runs of hidden systems
q_536, seq 1 (10 x 18)
-.08,-.26,-.17,.25,.14,.32,-.04,-.25,.03,-.03,.11,-.09,.25,-.01,.27,-.46,-.22,.09
-.06,.35,.09,.03,.04,-.19,-.15,-.10,-.17,.18,.47,-.20,-.19,-.04,.07,.16,.39,-.09
.16,-.18,.20,-.05,-.05,-.23,.20,.27,.10,-.11,-.32,.00,-.29,-.07,-.37,.31,-.24,-.07
.07,-.08,-.29,.18,-.19,.18,.00,.07,.17,.03,-.22,.19,.24,.20,.33,-.51,-.19,.09
-.08,.47,-.06,-.23,-.01,.09,-.04,-.23,-.12,-.05,.41,-.13,.28,-.07,.06,.21,.33,-.08
-.10,-.49,.25,-.07,.19,-.05,.00,.17,.00,-.20,-.02,-.23,-.20,-.05,-.34,.35,-.19,-.02
.05,-.20,-.22,.19,-.05,-.02,-.18,.17,.04,.35,-.19,.33,-.19,.25,.23,-.46,.06,.13
.14,.70,-.01,-.30,-.02,.01,.13,-.27,-.07,.05,.03,.17,.19,-.19,-.09,.05,.20,.03
-.11,-.32,.34,.07,.12,.10,.10,-.10,-.01,-.43,-.06,-.42,.08,-.12,-.13,.15,-.42,.06
-.18,-.23,-.10,.41,-.14,-.14,-.29,.16,-.05,.20,.06,.11,-.19,.26,.46,-.25,.25,-.04
q_21, seq 2 (10 x 18)
.14,.26,-.19,.16,-.33,.06,-.12,-.02,.12,.01,.41,-.35,-.05,.09,.09,-.28,-.07,-.05
-.04,-.15,-.19,.23,.07,.05,-.11,-.10,-.02,.00,.46,.00,.02,-.12,.04,.35,.19,-.36
.11,-.41,.22,.25,.38,-.02,-.11,.21,-.16,.16,-.09,.19,.06,.21,-.03,.15,.12,.04
.20,.34,.04,-.29,.14,-.08,-.06,.04,-.24,.03,-.11,.12,.01,.37,-.07,.01,.04,.43
-.25,.28,-.10,-.35,-.02,.01,.27,-.22,.23,-.05,-.01,.08,.21,-.06,.25,.24,-.10,.11
-.36,-.37,.06,.04,-.17,.19,-.02,-.04,.19,-.12,-.23,-.05,.25,-.15,.25,-.34,-.05,-.07
.01,-.09,-.32,-.14,-.14,.17,-.22,.12,-.21,-.09,-.04,-.09,-.16,-.08,-.39,-.38,.17,-.14
.08,.01,-.10,-.10,.26,-.07,.17,-.10,.12,.25,.23,-.05,-.43,-.27,-.34,.13,-.07,-.15
.10,-.07,.57,.32,.08,-.20,-.11,-.21,.03,.08,-.01,.01,-.11,-.18,.06,.07,-.20,.14
.20,.30,.13,.14,-.29,-.12,-.07,.12,-.28,-.42,-.28,.00,.10,.08,-.03,.21,.08,-.02
q_21, seq 3 (10 x 18)
-.39,-.26,.03,-.52,-.05,.02,-.13,.12,.34,.35,.32,.01,.08,-.02,-.01,.16,.25,-.04
.10,-.52,-.06,-.02,.15,.20,-.32,-.33,-.03,-.12,-.13,.39,.09,-.16,-.23,-.10,-.37,.22
.01,.38,.00,-.01,.27,-.01,.27,-.14,-.45,-.07,-.45,.01,-.23,-.25,-.17,-.34,.24,-.02
-.17,.21,.46,-.37,-.25,-.21,.22,.21,.40,.13,.08,-.41,-.08,-.18,-.17,.15,-.01,-.05
.12,-.33,-.06,.27,-.41,-.07,-.27,-.16,.22,-.40,.04,.03,-.14,-.08,.05,.10,-.60,.06
.25,.27,-.36,.61,-.03,-.01,.12,.07,-.28,-.01,-.17,.19,-.14,-.10,.12,-.21,.29,-.39
.20,.10,.29,-.01,.17,.02,.18,.42,.15,.40,.42,-.44,.22,.25,-.14,.13,.25,-.13
-.02,-.29,.01,-.02,.09,-.08,-.39,-.24,-.06,-.17,.39,-.02,-.07,.35,.20,.44,-.33,.45
-.09,.13,-.26,.12,.13,-.07,.03,-.15,-.29,-.02,-.40,.72,.12,.02,.40,.09,.36,-.06
.01,.11,.20,-.41,.13,.30,.34,.39,.18,.26,-.22,-.16,.56,.16,-.14,-.25,.15,.04
q_975, seq 4 (10 x 18)
.06,-.23,-.26,.20,.12,-.17,-.18,-.09,-.15,-.05,.33,-.28,-.72,.13,-.14,-.01,-.23,.11
-.29,.37,.37,.05,-.39,-.14,-.12,-.03,-.08,-.03,-.19,-.30,.04,-.07,.35,-.49,.24,.13
.01,-.08,.41,-.06,.52,.07,.27,.12,-.19,.00,-.20,.14,.45,.11,-.04,.49,.21,.02
.21,-.35,-.57,.31,.11,-.01,-.19,.15,.01,.32,.23,.37,-.37,.31,.07,-.02,.06,-.12
.00,.38,-.01,.12,-.65,-.04,.07,-.09,.39,.00,-.22,.09,.09,-.42,.24,-.34,-.05,-.22
.12,.01,.19,-.16,.48,.30,.29,-.31,-.16,-.32,-.04,-.15,.35,-.28,-.40,.26,-.23,.02
.17,-.02,-.37,-.15,.13,.00,-.44,-.01,-.27,.22,.44,-.05,-.41,.42,-.22,-.21,.06,.34
-.15,.47,.27,-.14,-.70,-.27,.03,.38,.26,-.04,-.18,-.21,.04,.07,.23,.02,.25,-.07
-.19,-.49,.07,.09,.44,.27,.40,.16,-.05,-.39,-.20,-.17,.41,.05,-.02,.38,-.15,-.18
-.12,-.47,-.43,-.05,.14,.12,-.45,-.20,.07,.38,.25,.42,-.17,.16,.17,-.38,-.03,.25
q_975, seq 5 (10 x 18)
-.05,-.05,-.06,-.51,.07,-.03,.07,.35,.06,.14,-.28,.44,.24,.40,.00,.38,.20,.17
-.05,-.39,-.29,.18,-.13,-.06,.21,.29,.54,.17,.21,-.01,-.27,.08,.10,.27,-.31,-.28
-.27,-.25,.09,.23,-.33,.13,-.25,-.39,.14,-.29,.01,-.16,.11,-.43,.22,-.34,-.28,-.06
-.16,.05,.38,-.42,.36,-.07,-.09,-.41,-.30,-.01,-.16,.17,-.05,-.31,-.29,.08,.06,.31
.32,.08,.22,.16,.23,-.35,-.02,.33,-.13,.36,.14,-.16,-.53,.34,-.24,.07,.06,.15
.04,.25,.03,.59,-.35,-.11,.03,.21,-.10,-.23,-.14,-.16,.16,.24,.55,-.10,.13,-.18
-.20,.00,-.21,-.07,.36,.34,.34,-.19,-.09,-.06,-.21,.32,.54,-.17,.19,.07,.27,-.20
.38,-.18,-.28,-.18,.14,.20,-.16,.03,.26,.50,.32,.40,-.04,-.08,-.42,-.08,-.06,-.08
.29,.32,-.09,.05,-.73,-.18,-.19,-.04,.19,-.34,.05,-.14,-.25,-.10,-.16,.05,-.35,-.03
-.39,.16,-.02,-.24,.23,.11,.35,-.19,-.25,-.53,-.16,-.54,.03,-.05,-.01,.00,-.13,.14
q_14, seq 6 (10 x 18)
-.23,-.18,.05,.05,.25,-.25,.10,.19,-.09,.14,.08,.04,-.26,.17,.12,.42,.29,-.09
-.28,-.18,-.22,.07,-.01,.05,.32,.00,.33,.15,-.20,.05,-.16,-.22,.20,-.27,-.10,-.16
.54,.20,-.12,.33,-.03,.20,.12,-.01,.11,.11,.07,.11,.26,-.08,-.10,-.18,-.17,-.17
.08,.12,-.19,-.21,.21,.10,-.02,-.16,-.12,-.10,.52,-.19,.03,.14,-.15,.34,-.01,.08
-.21,-.04,-.03,-.39,-.30,-.09,-.09,.03,.17,-.12,-.09,-.23,-.32,.07,-.11,-.20,-.26,.30
.26,.13,.19,-.02,-.16,-.08,.02,.37,-.07,-.03,-.47,.24,.20,.26,-.06,-.01,.08,.09
-.31,-.09,-.11,-.08,.25,.13,-.03,-.04,-.21,.02,.07,.12,.34,.12,.26,.15,.42,-.05
-.26,-.33,-.03,.09,-.19,.06,-.36,-.19,.10,.14,.17,-.01,-.15,-.32,.04,-.43,.07,-.11
.47,-.14,.26,.22,.06,-.04,-.07,-.01,-.02,-.01,-.12,.22,-.02,-.26,-.41,.15,-.15,-.14
-.15,.18,.08,-.06,.37,-.04,.29,-.34,-.14,-.25,.01,-.14,.04,-.09,.15,.37,-.13,.12
q_14, seq 7 (10 x 18)
.19,.11,-.42,.23,.17,.06,.15,-.06,.02,.12,.22,.17,-.03,.04,.11,.11,.06,-.22
-.03,.06,-.24,-.23,.00,.15,.12,-.04,.17,.03,.30,-.34,-.07,-.15,-.26,-.09,-.08,-.13
.30,-.03,.08,-.13,-.12,.05,-.04,.10,.15,-.06,-.03,-.13,.05,.22,-.20,-.13,-.41,.29
.04,.23,-.13,-.33,-.01,-.05,-.07,.01,-.15,-.09,-.13,.25,.10,.31,.05,.23,.09,.28
-.41,-.04,-.04,-.24,-.25,.05,-.13,.09,-.08,-.11,-.13,-.08,.16,-.02,.11,-.15,.34,-.05
.08,-.40,.23,.24,.00,.08,-.30,.15,-.11,.10,-.11,.10,.11,.01,-.05,-.27,.12,-.07
.00,-.16,.13,.02,.38,.01,-.07,-.30,-.10,.13,.01,.40,-.01,-.27,-.06,.22,.08,-.01
-.18,.08,.12,.07,-.12,-.04,.07,-.38,.11,-.21,.00,-.14,-.05,-.46,.08,.06,-.16,-.11
.31,.15,.16,.48,-.10,-.17,.05,.07,-.10,-.15,.01,-.25,-.19,.06,.02,.03,-.18,-.05
.01,.19,-.13,-.06,.28,-.19,.30,.14,-.02,.15,.12,-.07,-.30,.24,.04,.29,.09,.02
q_148, seq 8 (10 x 18)
-.19,-.02,.42,.36,.47,-.03,.60,-.25,-.11,-.17,-.45,-.28,-.07,-.41,.11,-.14,-.24,-.03
-.08,-.55,.24,-.05,.33,-.02,-.21,-.17,.16,.51,.21,-.10,-.50,-.34,-.37,-.45,-.18,.12
.03,.12,-.62,-.23,-.36,-.22,.07,-.15,.41,.08,.20,.30,-.62,-.31,-.18,.28,-.20,-.30
-.64,-.23,-.33,-.22,-.32,-.12,.28,.30,.31,-.28,-.24,-.24,-.15,.38,.49,.09,-.20,.13
-.04,-.34,-.04,.08,-.14,.11,-.42,.51,.04,.30,.62,-.32,.23,.54,.17,-.06,.40,-.08
.44,.58,-.08,.00,-.09,.15,.22,.12,-.05,-.28,.39,-.25,.49,.01,-.23,.63,.20,-.42
-.12,.21,.51,-.41,.18,.17,.10,-.22,-.28,-.47,-.22,-.40,.54,.10,-.06,.02,-.26,.56
.30,.11,.27,-.14,-.03,.02,-.83,-.32,-.46,.25,.09,.35,-.02,-.08,-.33,-.48,.26,.38
.38,.39,-.25,.21,-.16,-.23,.11,-.13,-.25,-.23,-.66,.78,-.26,-.29,-.12,.23,.09,-.21
-.32,-.57,.21,.29,.42,-.04,.36,.10,.05,.04,-.76,.28,.03,.14,.47,-.22,-.28,.25
q_175, seq 9 (10 x 18)
.07,.04,-.21,-.08,-.08,.30,.15,.40,.11,.09,.16,-.12,.46,.20,-.01,-.03,.32,-.29
-.34,-.15,.36,-.16,.37,.12,.03,-.29,-.30,-.21,-.04,-.21,.16,-.32,-.13,.12,.11,.02
.11,-.10,.13,.00,-.39,-.28,-.56,-.02,-.07,-.05,.02,.05,-.44,-.01,-.21,-.10,-.11,.18
.24,-.17,-.20,-.04,.05,.16,.30,.49,.32,.21,.04,-.18,.07,.33,-.14,-.10,-.21,-.06
-.12,.13,.26,.04,.50,.12,.34,-.30,-.14,.11,-.20,-.07,.22,-.17,.16,-.24,-.02,.16
.04,.09,-.03,.06,-.14,-.21,-.57,-.31,-.17,.11,.26,.33,-.17,.11,.23,.00,.10,.28
.06,-.41,-.46,.10,-.01,.09,.16,.29,.33,.00,.10,.17,-.04,.18,.01,.33,-.20,-.27
.08,.22,.22,.27,.17,.04,.43,-.12,-.06,-.07,-.46,.05,.17,-.47,-.05,-.06,.08,-.29
.18,.54,.15,-.21,-.28,-.20,-.37,-.15,-.21,.05,.34,.03,-.01,.07,-.01,.18,.28,.18
-.32,-.27,-.41,-.22,-.10,.05,.12,.15,.25,-.28,.23,-.32,-.15,.19,.02,.35,-.25,-.05
q_175, seq 10 (10 x 18)
-.10,-.06,.11,.56,.13,-.05,.42,.24,.16,.32,-.32,.16,.10,-.06,.51,-.20,.23,-.33
.30,.34,.17,.06,.05,.11,-.27,-.25,-.38,-.21,.05,.38,.63,.08,.11,.38,.24,.11
-.17,-.10,-.49,-.47,-.12,-.04,-.13,-.26,.13,-.15,.32,.15,-.35,-.31,-.34,.46,-.08,-.17
-.16,-.06,.20,.42,-.37,-.22,.28,.35,.26,-.05,-.20,-.45,-.36,-.28,.05,-.11,.00,-.49
.31,.53,.26,.01,.00,.08,.03,.30,-.46,-.26,-.19,-.30,.44,.42,-.07,-.12,.20,.21
-.47,-.13,-.22,-.89,.19,.10,-.14,-.23,-.02,.04,.12,.02,-.07,.09,-.16,.01,.02,.43
-.35,-.67,.13,.33,-.32,-.01,-.24,.04,.40,.15,-.02,-.11,-.22,-.24,.26,-.48,-.23,-.13
.69,-.06,.08,.53,.24,.24,-.09,.33,-.34,.10,-.06,.06,.37,.29,-.23,-.24,.13,-.10
.05,.08,.12,-.56,.67,-.05,.19,-.31,-.06,.30,.09,.32,-.03,-.05,-.30,.47,-.02,.30
-.15,.00,.12,.25,-.40,-.35,-.07,-.42,.52,.09,.20,.04,-.46,-.31,.44,.06,-.51,.09
q_536, seq 11 (10 x 18)
-.29,-.04,.26,.24,.32,.02,.34,-.06,-.19,-.25,-.19,-.27,.14,-.12,.23,.13,.11,-.10
-.05,-.29,.17,.44,.02,-.17,-.02,-.01,.26,.28,.16,.27,-.03,-.09,.36,.27,.00,-.20
.42,.12,-.28,.21,-.14,.08,-.01,-.03,.08,.08,.14,.23,-.09,-.31,-.30,-.01,.05,-.44
.17,.16,-.16,.05,.16,.21,.44,.15,.14,-.03,.10,-.51,.04,.05,-.19,-.26,-.22,-.11
.08,.05,.08,-.04,-.15,-.12,-.08,.16,.25,.12,.41,-.25,-.01,.49,.28,.14,-.20,.29
.04,.05,-.25,-.38,-.45,-.10,-.38,.13,-.03,-.22,.01,.19,-.17,.15,-.25,.29,.04,.06
-.26,-.22,-.14,-.47,.05,.27,.05,.20,-.11,-.15,-.40,-.04,.16,.02,-.25,-.30,.11,.06
-.15,-.05,.30,-.14,.47,.10,-.12,-.17,-.21,.21,.03,.12,.34,.23,.26,-.06,.18,.41
-.07,-.03,.11,.00,.15,-.25,-.25,-.47,-.24,-.10,.01,.33,-.35,-.27,-.05,.34,-.03,.11
-.12,-.15,.16,.25,-.12,-.05,.07,-.11,.01,-.02,-.43,-.01,-.28,-.51,-.09,-.45,-.04,-.22
q_148, seq 12 (10 x 18)
.27,-.49,.31,.14,.17,-.10,-.19,.26,-.26,-.19,-.27,.02,-.13,.20,-.38,.20,-.22,.18
-.02,-.09,-.25,-.20,.38,.16,-.03,-.36,.08,.28,.15,.62,.27,-.15,.08,.18,.11,-.03
-.05,.38,.01,.17,-.37,.00,.29,-.09,.29,.02,-.31,-.10,.06,-.29,.31,-.51,-.08,-.11
.09,-.34,.11,.46,.14,-.16,-.13,.13,-.26,-.15,.06,-.39,-.50,.26,-.06,-.09,-.25,.10
-.21,-.20,-.14,-.30,.38,-.01,.05,-.03,.02,.28,.32,.21,-.11,-.17,-.22,.49,.36,-.24
-.08,.12,.02,-.30,-.51,.13,.23,.10,.58,-.02,-.18,-.08,.36,-.18,.04,-.14,-.26,-.09
.14,-.08,-.18,.28,-.10,.04,-.35,-.07,-.20,-.23,.30,-.30,-.11,.46,.19,-.24,-.29,.34
-.12,.29,-.09,-.13,.24,-.12,-.03,.06,-.43,.09,.19,.09,-.07,.05,-.03,.34,.72,-.24
.08,.00,.51,-.20,-.28,.05,.20,.31,.21,-.14,-.51,.01,.42,-.15,-.23,.06,-.09,-.08
.33,-.26,-.09,.26,.22,.22,-.34,-.36,-.09,-.06,.23,.17,.19,.15,.05,-.21,-.46,.40

runs to name
seq 13 (2 x 18)
.11,-.08,-.04,.47,.08,-.01,.01,-.34,.25,.25,.26,.23,-.02,-.21,.32,-.01,-.21,-.10
.29,.28,-.12,.27,-.23,-.03,-.01,-.05,.05,.00,.32,-.24,-.21,-.31,-.24,-.04,.02,-.40
 | q_536
seq 14 (2 x 18)
.11,.23,.61,.30,-.24,-.15,-.16,.06,-.33,-.25,-.17,-.47,-.04,-.16,-.16,-.24,.09,-.01
-.03,-.22,.45,.29,.39,-.37,.03,.21,-.11,.23,.06,.03,-.19,.32,.25,.52,.13,.12
 | q_14
seq 15 (2 x 18)
.27,.07,.00,.34,.16,-.10,-.13,-.27,-.46,-.34,.01,-.05,-.20,.00,-.14,.11,-.16,.12
-.08,.36,.15,.07,.04,-.30,.32,.24,-.04,.11,-.18,.04,-.11,.10,.22,.30,.35,-.16
 | q_21
seq 16 (2 x 18)
-.23,.07,-.61,-.04,-.41,-.16,-.02,.01,.18,-.10,-.05,.17,-.49,-.11,.10,.01,.03,-.27
-.12,-.06,.32,-.13,-.03,.22,.33,-.03,.28,-.07,-.20,-.43,.25,-.38,-.19,-.40,-.26,-.05
 | q_975
seq 17 (2 x 18)
.39,.51,.20,-.32,-.37,-.05,.00,.39,.14,.19,-.14,-.09,.18,.27,-.22,-.22,.09,.17
.02,.00,-.19,.00,-.01,.06,.30,.24,.06,-.48,.07,-.23,.27,.39,.14,.61,-.24,-.05
 | q_975
seq 18 (2 x 18)
-.04,.32,-.05,-.34,.08,.10,-.03,-.29,-.03,.02,.27,-.01,.15,-.16,-.09,.13,.09,.05
.09,-.05,.01,-.17,-.04,.01,-.11,.29,-.11,-.04,.10,-.24,-.15,.11,-.41,.09,.14,-.13
 | q_975
seq 19 (2 x 18)
.52,-.18,.14,.35,.04,.14,.10,.19,.06,-.18,-.05,-.04,.27,.05,-.28,.14,-.34,-.13
-.08,.25,-.25,-.19,.43,-.02,.11,-.35,-.29,-.05,.18,.03,-.13,.19,.11,.19,-.05,.37
 | q_14
seq 20 (2 x 18)
.25,.40,.18,.10,.36,-.02,.27,-.06,-.26,-.12,.01,-.05,.22,.16,.01,.35,.06,.08
-.24,.23,-.22,-.38,-.11,-.19,-.04,-.31,.00,-.15,.01,.19,-.28,-.09,.10,.21,-.10,.22
 | q_175
seq 21 (2 x 18)
-.04,.07,.14,-.02,-.09,.16,.33,-.42,.47,-.02,-.13,.04,.25,-.53,.08,-.11,-.41,-.08
-.18,-.14,.16,.37,-.26,.11,-.13,.03,-.24,-.37,-.19,-.48,-.02,-.21,.00,-.48,.05,-.21
 | q_21
seq 22 (2 x 18)
.03,-.26,-.30,-.02,-.20,.11,-.12,.03,.02,-.23,-.23,.30,.08,.02,-.05,.02,-.13,-.06
.06,.18,.01,-.06,.20,.18,-.01,-.14,-.36,-.10,-.15,-.03,.16,-.10,-.20,-.24,.18,.03
 | q_14
seq 23 (2 x 18)
-.11,.10,.08,-.08,-.12,.13,-.12,-.17,.16,.28,.10,.02,.19,-.16,.16,-.49,.09,.05
.29,.21,-.11,.33,-.18,-.17,-.02,.06,-.15,-.14,.00,-.14,-.36,-.02,-.15,-.04,-.09,-.12
 | q_148
seq 24 (2 x 18)
.24,-.19,.39,.43,-.03,-.26,.06,.13,-.04,-.04,-.45,.28,-.27,-.34,-.22,.20,-.07,-.26
-.13,.19,.05,.29,.58,.02,.63,-.27,-.12,-.08,-.03,-.09,.11,-.14,.28,.33,.00,-.11
 | q_14
seq 25 (2 x 18)
.17,-.14,.35,.14,.00,.04,-.22,-.63,.08,-.18,.16,.29,.16,-.71,-.21,.40,-.30,-.15
.02,.26,.22,.37,-.01,-.23,.11,-.42,-.36,-.70,-.09,-.35,-.32,-.23,.01,.31,-.38,.07
 | q_14
seq 26 (2 x 18)
-.33,.00,.48,-.39,-.05,-.08,-.19,.15,-.07,.00,.20,-.24,.25,.05,.01,.37,.45,.03
.37,.02,.07,-.15,-.38,.29,-.35,.04,-.02,-.28,-.01,.04,.53,-.13,-.39,-.05,-.05,-.12
 | q_148
seq 27 (2 x 18)
.10,.39,-.12,-.04,-.48,-.13,.12,-.25,.42,-.07,.00,.21,.04,-.22,.24,.20,-.28,-.04
.16,.17,-.35,.21,-.16,.09,.08,.26,-.28,-.49,.01,-.35,.02,.24,-.09,.09,.05,-.22
 | q_14
seq 28 (2 x 18)
.18,-.18,.23,-.23,.25,.21,.18,.17,.07,-.31,.32,-.41,.46,.24,-.32,.69,-.31,.04
-.36,.03,-.31,-.23,-.05,-.14,-.15,-.32,-.09,-.16,-.13,.05,-.38,.42,.42,-.31,-.37,.72
 | q_14
seq 29 (2 x 18)
.16,-.29,-.51,.01,-.35,.02,-.23,-.03,.07,-.29,-.20,.34,-.34,-.19,-.35,.00,-.32,-.17
.23,.40,.17,-.18,.36,.20,.35,-.02,-.40,-.21,-.37,-.20,.23,-.11,-.44,-.13,.08,.06
 | q_14
seq 30 (2 x 18)
.07,-.76,.09,.16,.21,.27,-.01,.27,.51,.44,.37,.12,.39,.05,.06,.15,-.11,-.30
.46,.01,.36,.56,.57,.12,.19,-.50,-.30,-.16,-.10,.09,.05,-.46,-.25,.03,-.31,-.08
 | q_175
seq 31 (2 x 18)
-.01,-.29,-.09,-.05,.19,.46,.32,-.09,.42,-.18,.41,-.51,.52,.01,-.03,.13,-.53,-.06
-.12,.53,-.11,-.40,.05,.11,-.16,-.38,-.12,.12,.67,-.54,-.05,.09,-.02,-.30,.07,.33
 | q_148
seq 32 (2 x 18)
.14,.00,.20,-.14,-.50,-.06,-.41,.35,.15,.09,-.06,.06,.22,.45,.14,-.16,-.07,.33
-.09,-.25,-.28,-.19,.06,.04,-.27,.19,-.36,-.10,-.25,.54,.13,.21,-.05,.28,.38,-.04
 | q_14
seq 33 (2 x 18)
-.08,.34,-.33,-.70,-.07,.09,.41,-.11,.13,-.30,-.46,.24,.16,.14,-.02,.17,-.35,.37
-.04,.49,.04,-.04,-.50,.15,-.21,.15,-.24,-.23,-.12,-.27,.55,.31,.30,-.44,.32,.14
 | q_14
seq 34 (2 x 18)
.17,.12,-.36,-.06,-.05,-.21,-.05,-.23,.24,.29,.13,.33,-.48,.12,.11,-.05,-.32,.28
.14,.39,-.21,-.35,-.37,.06,.28,.24,.13,-.23,-.21,-.01,.15,-.12,-.31,.20,.09,-.31
 | q_14
seq 35 (2 x 18)
-.25,.25,.08,-.04,-.12,-.03,.32,-.26,.48,.10,.21,-.19,.16,-.05,.54,.02,-.28,.10
.36,.12,-.44,.34,-.50,-.08,-.19,.23,.04,-.16,.14,.01,-.17,.27,.06,-.02,-.13,-.15
 | q_14
